Each path is a new rotation, seen through one point. The rows after it are directions, each followed by how far the rotation turns it, in degrees per step (0 if it stays put).
Each turn is a multiple of 5 degrees from 10 to 175, or 0.
Each row of a path follows its step; steps can be skipped.
Rotation 1:
step 0: [ 0.52 -2.56  0.86 -0.49  1.04 -0.39 -2.12 -1.14  0.03  3.03  1.08 -2.39
  0.87  1.58 -0.37 -0.92 -1.93  0.01  3.57 -1.24  1.72  0.15 -0.55  2.14
 -0.47 -0.79 -0.25  2.05 -0.20  0.18  1.78  1.33  0.21 -2.28  1.18 -1.23
  2.56  1.47 -0.32  1.64  2.53]
step 1: [ 0.84 -1.80  1.17 -2.80 -1.00  0.58  1.04  0.36  1.54  3.06  1.23 -0.75
 -1.93 -0.36 -2.20  0.40 -2.64  0.76 -1.56 -0.60 -1.69 -0.14  0.43 -0.84
  1.72  3.66 -0.41  0.13  1.84  1.56  1.24  0.17  0.20 -1.17  1.30  0.29
  1.83 -1.47  0.44 -2.08 -2.68]
step 2: [ 2.03 -1.06 -0.88 -1.06  2.35 -3.34  0.63 -1.15 -0.72  0.48  0.87  3.07
 -1.40 -0.73  1.03 -0.34  2.39  0.84 -0.68  2.12 -1.11 -0.35 -2.07  0.31
  0.27  0.94 -1.04  0.31  1.00 -0.42 -0.24  0.66 -3.01  0.03 -3.85 -1.78
  0.23  0.45  0.12 -2.67 -1.98]
step 3: [ 0.40  1.75 -0.80  1.21 -1.06 -0.35  0.50  0.32  0.77  1.98 -1.34 -0.93
  0.01 -0.19  0.67  0.79  1.61  0.29 -1.23 -1.24 -0.98  0.82 -3.24 -0.39
 -1.01 -3.21  1.46 -0.38 -2.31 -1.82 -2.75  2.00 -1.17 -3.19 -0.62 -0.38
  0.47 -2.58  1.93 -1.50  1.74]
step 4: [ 0.14  0.44  2.00  0.63  0.30 -1.25  0.60  2.84  0.07 -1.57 -0.84 -1.84
 -0.35 -0.07  1.55 -0.42 -1.24  1.00 -1.62 -2.84  1.83  0.15  0.06  0.80
 -0.73 -1.37 -0.84  2.09 -0.24  1.47 -0.90 -1.24 -2.77 -0.88  0.43  2.88
  0.06 -3.03 -3.61  1.74 -0.76]
step 5: [ 1.06 -2.06  2.50 -1.24 -2.49  2.53  0.22 -1.86 -1.36 -0.59  0.20  1.59
  0.03  1.81  1.84 -1.28  0.01 -0.12  1.65 -1.06  1.84  0.11 -0.75  3.72
 -0.99  0.66  2.86  1.70  0.34  2.77 -0.34  1.28 -0.74  1.54 -0.61  0.48
  1.88  0.89  0.33  1.64 -0.83]
step 6: [ 0.61 -0.04  2.18  1.59 -3.40 -0.04 -2.17  1.88  0.63  0.56  1.41  1.73
 -0.01  1.19  1.98  0.20 -0.73 -0.58 -1.70  1.18 -3.02  1.37  0.81  0.74
  2.00  2.54  2.59 -0.80  3.18 -1.56  1.81 -0.49  0.59 -0.95  0.68 -0.70
  1.14 -0.38  0.98 -1.20  0.78]
step 7: [-0.81  0.81  0.59  0.90  0.63 -3.85  0.39  0.45 -1.75 -0.52  1.50  1.46
  0.73 -0.31 -0.73 -1.04 -3.90 -2.42  0.05  1.85  0.87 -2.14 -0.84 -0.31
  0.40 -0.53 -0.24 -0.43  0.22  1.05 -0.56 -3.11 -1.43 -1.65 -2.55 -2.51
  0.03  0.08  1.31 -2.45  1.77]
step 8: [-1.22  0.50 -0.74 -1.41  0.55  1.23  0.45 -0.90  1.14 -1.34 -4.13 -1.20
  1.53  0.43 -0.57  0.33  0.95 -0.32 -0.02  0.40  1.70 -4.02 -0.78  0.30
 -1.03  1.12 -0.05  0.58 -0.12 -0.85 -1.52  0.13  1.81 -2.56 -1.51  0.47
  1.98 -3.83  1.88 -2.12  0.57]
step 9: [ 0.58  2.15  0.49 -1.71 -1.71 -0.88 -0.28 -1.07  0.38 -2.87  0.15 -0.47
  3.17 -0.95  1.33  1.92  1.19  0.36 -1.66 -0.90 -0.85 -0.07 -0.22  0.47
  1.36  1.02 -0.92  1.50  0.01  0.42  0.26  0.55 -0.39 -1.25 -1.76  3.82
 -4.04 -1.09 -0.48  1.79 -2.41]
[ 0.61  0.76 -0.70  0.26  0.52 -0.32  0.52 -0.90 -0.08 -0.12  0.53 -0.38
  1.05  1.00  0.39  0.07 -0.62  0.18  0.60  0.06  0.24 -0.47 -0.17 -0.87
  0.30  0.71 -0.67 -0.31  0.99 -0.14 -0.06  0.26  0.83 -0.49  0.32  0.09
  0.07 -0.08  0.60  0.83 -0.31] => 35
[-0.14 -0.51  0.18  0.45 -0.44 -0.12 -0.23 -0.13  0.48  0.24 -0.09  0.15
  0.41 -1.37  1.19 -0.93  0.09  0.45  0.36 -0.51 -0.18 -0.24 -0.38 -0.50
 -0.77 -0.10  0.22  0.51  0.30  0.38 -0.50  0.09  0.12  0.61  0.78  1.09
 -0.32  0.08 -0.03  1.20  0.53] => 65
[-0.06 -0.13  0.17 -0.02 -0.48 -0.87  0.50 -1.57 -0.23 -0.54  0.35  0.72
 -0.24 -0.08  0.32  0.05 -0.17  0.67  1.31  0.38  0.29 -0.06  0.70 -0.10
  0.46 -0.64 -0.14  0.97 -0.63  0.11 -0.14  0.23 -0.12 -0.04 -0.06 -0.78
 -0.24 -0.12 -0.96 -0.43  0.45] => 145
[-0.10 -0.09  0.05 -0.25  0.03 -0.47 -0.06  0.03 -0.33  0.53  0.29 -0.16
 -0.55 -0.43  0.72 -0.48  0.30 -0.33 -0.03  0.38 -0.01  0.02  0.22 -0.12
  0.41  1.18 -1.13  0.32 -0.07  0.72  0.25 -0.44  0.29  0.16  0.51  0.03
  0.35  0.27  1.35 -1.50  1.05] => 65
[-0.99  0.00 -0.02 -0.52 -0.38  0.93  0.21 -0.22 -1.10 -0.07  0.47  0.28
  0.09  0.38  1.15 -0.10 -0.42 -0.80 -0.20 -0.99  0.30  1.05  0.03  0.46
 -0.22 -0.13 -0.72  0.19  0.09 -0.73  0.93  0.05 -0.15  0.14  0.74 -0.29
  0.47 -0.04 -0.41  0.50 -0.06] => 65
[-0.86 -0.45  0.58 -0.10 -0.14 -0.48 -0.59 -0.66  0.70  1.13  0.08 -0.13
  0.25  0.85  0.41 -1.26 -0.12  0.27 -0.61  0.67  0.39  0.16  0.20 -0.29
  0.17  0.53  0.47 -1.08 -0.53  0.46  0.53 -0.12 -0.03  0.37 -0.05 -0.81
 -0.31 -0.27 -0.32  0.35 -0.63] => 70
